Rotation paths and how fast each direction turns (degrees each step)
Each turn is a multiple of 5 degrees from 10 to 175, or 0.
Each row of a path follows its step; steps can be skipped.
path 1
step 0: [ -6  -6 -33  -5   1 -11 -26   5   1  18  18   7   2 -19   7   0 -20  16
   2 -15  20   8 -17 -10 -13   3   8  12  -2  -2   9  -1 -26  -3 -14 -10
   4 -17  33  15  -7  37  14   6  -3   1   9  41 -37  -6  19   1]
step 7: [-28   2 -21  17   5 -13 -17  -7   7  34  30  -3  -3   0  13 -11  -2  -8
   0   3  10   9  -7 -12  -8 -11   7   5  22  -9  -8  27 -28 -25  11  -6
  -7  -8  25  -7  10  30   5  30  24  -2   4  -9 -24 -12  27 -17]
step 9: [ -7 -11   1 -34   8 -12  17  28  17   4  29  10 -16 -24  32 -12   0 -18
  -2  13   6   6   3 -44   2   9  -4  11  13  -9 -21 -28 -13   4  -2  20
 -31  11  12  23   4   1  -8   8  -8  -4  11   5 -10  14 -13   8]
step 10: [ -5  -1 -16 -15   5 -21 -19  15  22  -5  19   9 -14  11   1 -50 -26   4
 -25  -8   9 -12  15 -26  -6   9  15  21  -6   5  -2  14  -7  19 -24  18
  -9   4  19   5  -8   0  -7  14  12 -11  36   4  16  18   7   4]
step 12: [-27  -4 -21   5  11  -8 -24 -34   2  -8  18  13  15 -20   7 -11 -16  -2
  -2   8  38   8 -19 -16   7 -13  19   5 -22  14 -18 -30 -25  -2   2  24
   2 -15   7  19   5   5  13  -8   2   0  -6  18 -24 -29   1   8]
step 18: [ -4 -30 -12   5  10 -11 -41  12  18  24  25   2 -10 -22   0 -18  -7  17
  -7   4  14  10   5 -17 -25 -17  27  11 -12  18   8   4   0  -9   3  18
  22 -25  24   7  -2  -9   7  -6  -5  22  33  10 -14  -7  -1   6]
step 20: [-20  16 -15 -13  18  -1 -16  -7  35  11  18  -8   5  17  16  -1   5 -18
   0  10  44 -16  -1 -34  20   5   2   6  -5 -10   9  -2 -26   9  -7 -11
  -3 -18  14  22  18 -15   4  19   8 -25 -14   8 -17  -4  17   1]
step 25: [ -5 -18 -18  -4  -3   2 -17   2  25  12  17  14 -12   4  -7 -41   3 -13
  -6 -11  14  14 -17 -32 -13 -30   5   3   6  28  12  -5 -10 -31  25  11
   9 -15  14  12 -15   4   8  24  23   6  -7 -15 -18 -16  11   7]
step 28: [ -1  -6  20 -14  13 -27  10  30  19 -10  21  -4 -16  20  20 -27  -1  -8
 -16  27  24  -5  13  -6   7  11  15  15  12   8 -15  -4 -20  10 -15  30
  -2 -28  21  17  11 -28  -9   9  20  -6   2   5 -11   2 -17   6]
step 29: [-26  -6  -8 -20  10 -27 -18 -17  10 -17  15  17  -9 -16   3 -21  14  16
 -11 -10  12 -15  33   0  -7   7   1   8   9  -7 -14  12 -24  17  -9  46
 -16  11  22  -4  14  -3   5   7  18  20  20  17  -8  10   2 -19]
[ 2 -4 -3 -2 -4 -1 11  0 -2 -3  6 -3  3 -1  1 -7 -9  7 -4  8 -5  3 -1 -3
 -6 -2  2  2 -4  2 -8  4  0 -5  0 -6  3 -1  5 -2 -1  2 -5 -1  4 -5 -6  1
  3 -4 -1  1] -> 120
[  6   0  12  -7   3   4   0   3   1   3   0  -4  -5   3   2   0   1  -1
   0  -2  -5   3   0   1  -3   1   4   0   0   2   0   3   1  -2   0  -2
  10  -4   4  -3   2 -13   6  -6  -2   3  -2   3  -4   5  -4   0] -> 145
[-1 -1 -5 -6 -7  3 -6 -6 -3 11  1  4  0 -1  2  4  8 -4 -2  9 -2 -1 -9 -4
 -2 -4 -2  3  2 -1  5  1 -1 -4  2 -6  3  2 -3  1  7 -4 -2  3  2  0 -4 -3
  2  2  3  3] -> 60
[ 6  2  2 -1  3  6 -5  1 -4 -4 -1 -4  0  1  5 -7 -1  5 -7  0  8 -8 -1 -9
  0 -7 -1 -3 -2 -1  1 -4  2  0  2 -2 -1 -4  2  1  3  1 -2  1 -8  4  7 -5
  7  0 -5  7] -> 45
[ -1   2  -3   0   0   6  -2  -2   1   4   6  -1  -4   2 -10  -4   0   4
   0   1  -3  10   7   4  -2  -3  -4  -2   3   2  -2   3   3   0   0   2
   6   1  -2  -3   7   4   3  12  -2   1   9   5   4   0  -2   0] -> 95
[  0  -3  -6  -6   3   1   3  -1   4   1   0  -3   7 -12  -3  10   1   0
   0   0   2  -6   8  -1  -4  -5  -3  -7  -3   2  -2   4  -3   5   3  -5
   2   1  -1   8  -1  -2   5  -3   0  -2   1   2  -1   3  -8  -2] -> 120
path 2
step 4: [  2  -6   8   5 -15   3  25  -5  10 -30   3  22  -5 -23 -16 -27   4   9
  -3 -12 -10  -8  -6   6  -3  16  -1   2 -33  14 -12   9  -8 -14  -2 -16
 -16  10  23  -3   9 -31   2   5  10  -9   1  -4   8  18  -1   2]
step 6: [ 21  -9  -7   6  -3   6   2  -9 -17  -2   0  -1 -16  28  12  13  18   0
   0  -5  12 -30 -33 -17 -25  -2   1 -10   9   0  -5 -10   2  -7  -4   0
   0 -19   2 -28  22  -3   4  14  -1  -9 -31 -17   5  -2  -5  -5]
step 11: [-12  -1  -5  -7  30 -17 -13  20  24  -4   5 -21   9  22   4   7  22  -7
  -8  10   2   7  11   4  -7  10  -2 -19   2 -21 -17  21 -15 -28  -3   2
 -13   6  -5  -1   2  -6  -7  -5  11  -2  30  13  10  -8  -4  20]
step 16: [-18   9  10  -5 -32   7  19   3  12  -2   8  14  -3 -28   9 -22  17   7
   9 -12  29  -3   1 -16  -7  19   2  -1  -5  28  18  -2   5 -16  -1  -9
   6   9   4 -18   3 -12  12 -16  14  -2  13  19 -14  11  11  -2]
step 18: [  3  -8  -7  -8 -18   0   9 -11 -28  12  -1 -17  18   4  -8  25  -4  13
 -18  10  25 -32 -10 -11   4   7  19   4  -8 -13   4 -12  -9 -11 -10   2
  -9   2  -9 -12  20 -21 -11  -1 -19   2 -23  -5   2  15 -12  16]
step 27: [-18  -4  -8   6   6   6  -3   4  49  17  19   4  -4  17   0  -9  -5   5
  -9   2   1  -8  22 -27  -3 -11   5   1   8   8  10 -15  11   4 -14  -5
  21   8  -1  -4   4   1  11 -25  -3  16  18  -6  24   9  10  20]
step 28: [-21  27   4   6   4  -6   5   8  11  15   4   4   9  16  -1   6  15  -6
  -4   0  23   4  10 -24  -8   7 -10  17  16  13  11  -6  26 -19  -1   3
  16   2 -11  -6 -25 -10   1   6   4  -5  29  15 -19  20  20   9]
step 30: [ -1  -8   6  -6 -15  11   5  -7 -15  18  18 -25  16  -6 -24   1   1  -1
 -13   9  23  20   2   4  23   7  -7  24 -16 -18  -1   2   9 -11   3 -16
   3  24  16  15   0 -11  -7 -16 -14 -15 -25  -2   3   1 -15  22]
step 31: [-20 -30 -23 -15   7  -6  27   1  -5  -2  18   2 -15   7   2   4   3  -6
 -22  11  -5   1  15  -2   7  -1   4  17 -11  -6 -16   2  11  -5  -1 -22
  12  -8  27   1   4   3  -5 -16 -26   3 -28  -8  -3  28   4  -4]
step 34: [ 15 -14  12 -13  -2  14 -13 -19  -1  -7  18   8  -5 -21 -41   9  -8  12
  15 -11  12  -6  -7  -7  -4  17 -13  -2 -23   8  -1   4 -32  -8   2  -3
 -10   5  15 -13  -6 -19   5  -2  -2  13   1 -25 -11  -9  17   8]
[ -4  -6  -2  -3   6   3  -4   3  -2  -3   1   4  -6  -4  -4 -10   7   0
   3   8  -1   3  -3  -1  -2   5  -3  -1  -1  -1  -2   3   5   4  -2   3
   1  -3   4   3   0   2  -2   4   1 -14  -6  -2   0   2  -6  -2] -> 40
[-4 -6 -5  6  8 -1 -1 -2  1  7 -2 -3  4  0 -2  1 -3 -2  7  2 -2 -4  1 -4
  9  1  0 -6 -5  4 -1 -2 -1  1  2 -7 -5  4  8 -1  0 -4  0  8 -7 -3  7  1
  2  1  1  3] -> 110
[ 1  5 -4 -6 -1  2 -4  0  1  6  1  8 -1  5 -8  6  5 -6  3  2 -1  4 -2  4
 -3  6  0  4 -3 -1 11 -1 -3 -3  2 -2 -4 -3 -4 -1  5  1  2  5 -9  2  0  5
  6 -2 -3 -2] -> 65
[ -3   0   2   6   5   3  -1   1   3  -1   8   2  -3  -5   2   7  -5  -6
  -2   7   5   1   5   2   9  -1   4   2   4   2   6   3   2  -5   3  -6
   4  -4  -4   0   0  -3   4  -1   8  -2   0   1   0   3 -10   1] -> 25
[ -4   0   8  -4  -3  -1   0  -1   4  -8  -8   6  -4  -2   9   2   2 -11
  -3   3  -3   3   6  -6  -4   4   2  -1  -5   3  -3  -3   1   1   0  -2
   2   4   0   3  -3  -3  -4   4  -2   0   3   6   4   4   3   1] -> 90
[ 1 -3 -1 -6  1  1 -4 -6 -2  1 -5 -1 -1 -3  0 -8 -4  0  1  2  6  5  4 -9
  4 -1 -2 -2 -2 -7 11 -1 -4  2  0 -2 -1 10 -7 -4  1  6  3  0  5  2  0 -1
 -8  2  1  3] -> 160
[ 4  3 -1 -1 -8 -1 -4 -2 -3 -1  9  0 -2 -1  0 -7 -4 -1  3  1  5 -4 10  6
  1  2  0  2 -4  4 -9  2  0  3  2  0 -6  4 -6  1  8  5 -6  0  0 -4  4  3
  5 -5  0  7] -> 100
path 3
step 5: [ -2 -18   2  12 -11 -13   8 -13 -13 -26   0  23 -32   0 -12   4  -8  22
  15   3  21  23   4  -5 -11  13 -14  13   8   3   3   2 -20   9   3 -20
   2 -13  11  14  13  12  -2   9  -6 -15  21  41  -6  20 -19 -12]
step 11: [ 10   2  -3  -4 -18 -37  -6  13 -17   8  -3  -1   4   6  11  10 -16 -10
  18  16  23 -10  13 -23 -13 -32   2  11 -17   7   1  17  -5   8  -2 -16
  -3 -25   1  -6  15  38   9   7 -17 -16  27  -5  -4  14   0  -6]
step 12: [ 31  21 -32   9  -7  -3  19 -12  -9  -4  -8  15  21   2  -2   4   2 -21
  -1   6  19 -13 -29  -2 -13   9  -6  12  -8  -8 -21  31  12  -6  -7  -5
   4   0 -19  30   1  12  15  -8  -8   9 -20  16   0  23   0 -17]
step 13: [ 10  -8 -13  23  14  -1  -9  -7 -19 -35 -22  21  -5  13 -24  -9  -5   0
   5  21 -20  24  -2   2   0 -12  -6   9  14  24   0  10 -22 -13   6   4
 -11  -5  -7  -8   8  10  13  16  -8 -16 -17  31  21  20   7   2]
step 16: [ -9  12   3   3  -2   7   8   9   9 -15  27  31 -27  -4   9  10  -6  -4
  -4  10  10  30  -9 -14  -6   6   0   7  16  25 -17  27  -6   4 -16  -8
 -10 -32   6  -1  16  -5   2   0 -23   4 -11   5  14  22 -21 -28]
step 17: [  5  17   0  -9   3  -4   9  -4  -6  -6 -12   6   1  -3 -17   7 -34  35
  14  -9  11  14 -10  10  11  -5 -26 -21  -8  11   9  25 -15   4  -9 -15
   5 -19   1   8  24   4  32 -12 -21  -9  14  12 -27  18  15  10]
step 19: [  3  -2  -6   2  -4 -15   1  42 -29  -9 -20  16   3 -29   4   9   0 -24
  -4   9 -11  26   1  -9  -8 -17  -9   4   9  12   6   3  -1   8 -12 -15
 -22   1  14  -5  -7  22  22  -5 -14 -17   6 -24  19  10  16 -24]
step 20: [ 17  -2 -14   8   6  -8   4 -22 -16   2  -6  11  14  -3   5  27 -12 -15
  14 -11  16 -20   2  14 -10  -3  -1  10   0  27 -24  30  -7  10  12 -15
   7   1  29  19  12  12   0  11 -19 -12  16  -1 -23  13  -5 -36]
step 31: [ 18  -6 -10  25 -10   1  10   0 -39  -3  -3   0   0 -11 -12  39   9 -18
 -12  14  14  32  -1 -18   9   1  16   2  10  15 -33  12  -9   1   3  -4
   2  -3   4  25   1   6 -13   4 -23 -21   7  11   3   6  16 -13]
step 32: [-16   2   1   9   0  10  26  -4 -14 -16  -9  14   3   4 -10 -11   5  15
  31   8   8 -13 -16  -6 -11  21   6   2  14  43   5   7 -22 -11  -1 -30
   8   2  14  20  24  27   3   9  -5  17   2  24  -7   6   3 -12]
[  1   0  -5   3  -2  -2  -1  -2   3   6   1   4   4  -8   1  -2  -7   2
   5   1  -7   4  -2   2  -1  -6   0   1  -5  -3   4  -1   1  -7   1   7
  -7   0 -11   5   2   0   4  -4   8  -4  -2   1  -1   7  -1  -2] -> 65
[ 0 -9  4  1  0  5  2  2  3 -2 -1 -4 -3 -7 -2  8 -1  1  9 -4  2  7 -5  7
 -4  5 -2  2  1 -4  0 -2  4  2  4 -4  2  0  6 -1  4  1  4  4  8  1  3 -7
 -1  0  5 -7] -> 25
[ 2 -3  6 -7 -4 -6 -3  3  4 -5 -3  5  1 -4  1  4  0 -2 -3  4 -4  9  4  0
 12 -7  1  5  4 -4 -1  2 -4  1  0 -2  6 -2  0 -4  4 -1 -6 -5  2 -5  4  4
  2  0 -2 -4] -> 125
[-1  3 -2  4  4  9  1 -1 -1 -6  1  4  3  4  8  2 -9  1  1 -3 -2  0  1  5
  7  5  3  2  1 -6  5 -3 -5 -4  5  6 -2 -3  9  3  5  3  1  0 -6  2  0  7
  0 -1  1  0] -> 95
[ 2 -2  8 -6 -5  2  8 -4  6  3 -4  3  0  1 -4  0  0  1  2 -2 -6 -6 -2 -4
  1 -3  2 -2 -9 -1 -2  1  5 -3  2  1  7  4  3  9  1  7  1  1 -7 -3  2  2
 -9 -3  2 -1] -> 125
[ -6   0  -3   2  -1  -5   3   4  -4   2  -4  -1  -3  -1   5   3   1   5
   2   3  -1  -8  -2  -4   6  -3   5   0   5  -6  -3  -7   4   3  -2   8
   5  -1  -5 -11   3   4  10   2   1   2   0  -1  -4  -5   0  -1] -> 95
path 4
step 5: [ 12  13   0   5   9 -15  22   3  -6   3  19  -5  -4  24 -39  35  19  -4
   6  -4  -6   6   8  -7   2 -26   1  16  -6   5 -23  -8 -15   8  -4  -7
   1  32 -19  -2   9  28 -11 -21 -11  17 -19 -24 -29  13   4  13]
step 8: [-11  23   8  -7 -28  15  -2  15  14 -15   5  16 -22  17  14  18  15  10
  43 -34  -7  23 -22  -8  -3  -9 -18  -4 -19 -17  -2  -3  15   8  -4  -1
  -8   3   1 -14 -15 -15  17  11  -2  -8   9  12  10  38   7  -1]
step 9: [-19  -8 -22  -6  -4  12 -16  -1  38  22   6  21 -15 -22  14  -9 -12  -2
  16   1  31 -16  -8  -1  -2  26 -16 -13  12   0  28 -31   8  18   3   6
  25   9  20  -4  -8  10   7  21  -7  18 -13   1   1  -1  19   8]
step 12: [ 16 -14  -4  20  12  -4 -37  18   2 -11  19  -6  34 -17  -2 -22  -7 -30
  -2  43   8   7   0   5 -12 -19 -10 -11   1 -16  -5   2  14   7   0   4
  13 -11  -8 -15  -7   7 -24   2  -9 -33  -3   9 -10 -19 -13   9]
step 18: [ 14   7   4  15 -12  -5 -10  -5  -9  18 -24  16 -17 -11   3  -4  -6 -10
   6  24 -19 -11   4   7   2 -33 -13 -11  -5  16 -14  -2  22   8   1  20
  11 -11 -47 -13  -9 -12  -5 -13  31 -22 -14  11  -1  33   8 -16]
step 23: [  5   8   3  42 -22  13  -8  -1   0  -1  -4   6  12  10   3   7 -11 -13
  10  30  -2 -16 -18  16   5  -7  26   4  18   4 -21   0  -8   3 -31   7
 -14   7 -24  14   4  27 -29 -11  11  -8 -25 -10 -26  -6  -1  25]
step 28: [-26 -18   7  16 -14  19  -3  -8   2  14  14  36  29 -28 -10   8 -26  27
   2  -9 -10   3   5  11   1  -5 -12  -2  18 -24  -4 -16 -14  -7   2  13
  -7  11  -6  -9  -6  19   6 -14  32  16 -25 -11 -20   4 -13 -15]
step 31: [ -2   3 -10  -9  16 -14  -6   3 -13 -16  18  22  -1 -17  -2 -19 -31  10
   9  11  28  22   1   8  -9   1   6  15  17  -9 -13 -22   9  -6 -21  -1
  23   3 -20   7   9 -26  12  36  -3   1  29  16   1  21  -4  26]
step 32: [ 17  28 -28  -8 -11 -20  18   3  12  26   2 -41   1   3  -5 -17  -7  -1
  -3  11  16   1   5   5 -19  20  10  -7  -7  -8 -23 -35  25   0  -5  -3
 -28  12  15   0   1 -12  -6   2 -11   4  27 -11  12   0  19 -20]
step 34: [ 22 -15  -7  14 -25  27   1 -17  -1   7   8  -9  13 -11  16   0   0 -13
   9  13   8  12  11 -18   6   3   2  12  25  -6 -12  23 -13  13   4  26
  -7 -22   2  26  19  -1  11  16  -3   6 -29  21 -37  -4 -30  -6]
[ 2 -1 -8  4 -4 -4 -1 -1 -3  3 -5 -6 -3 -8  2 -3  2  2 -1  7 -3 -4 -4  6
 -4  0  2 -3  0  0  3  4 11  9  3  5 -2  1 -4  1  3  4  1 -2  2  7  5  5
 -1 -3 -3  7] -> 130
[  1   3  -1   3   6  -5  -1  -4  -1  -3  -7  -4  11  -1   1  -3   3  -4
   6   6   1   4  -2   2  -1   1   8   2   1  -1   2   2  -6   4  -2   0
  -8  -1   1   4   4  -3  -4   4 -12   1  -5  -5   3   2  -3  -1] -> 35
[-4 -1 -1  3 -6  2 -7 -2 -2 -4 -7 -3 -2 -1  5 -1  4  5 -3  0 -3 -3 -3  1
  0  8  4 -2  2  8 -5  0 -4 -2 -2 -4  5  5  6 -1  0  0 -8 -1 -2 -4  7 -6
 -3 -9  7 -2] -> 110
[ 4  5  0 -6  3 -8 -2 -6  1 -2  4  2 -4 -3 -9  5  1  3 -3  2  2 -4 -4 -1
 -2  7  3 -1 -1 -2 -8 -4 -2 -3  4 -1  0  0  5 -4  2  7 -3  7 -1 11 -2  4
  5  0  1 -4] -> 65
[ 6 -5  5 -1  4 -6 -4  1  7 11 -4  0 -4 -5  4 -5 -4 -1  0 -4 -6 -3  2 -5
  3  0  3 -4 -1 -4  2  4  2 -2  3 -1  8  7  1 -1 -1  2 -6  1 -6 -7 -5  2
  3  5 -2  3] -> 120
[-11   1  -5  -5   1  -3   8  -1   7  -2  -4   3  -4   0  -2  -2  -6  -8
   3   2   5   6   1  -1   0   0   7  -2  -2   1   2   5   5  -6   2   0
   5   2   3  -1   6   3   4  -3  -4   2   7  -3  -3   3   6   0] -> 65
[ 4 -3 -5  1  4  4  3 -1  7  3  3 -9  4  1 -2  6 -4 -3 -3  1 -3  3  1  2
 -3 11 -3  3 -3  3 10  0  5 -2  4 -1 -2 -5  1 -2 -5  0  1  6 -1 -5 -4  1
  2 -7  8  1] -> 140
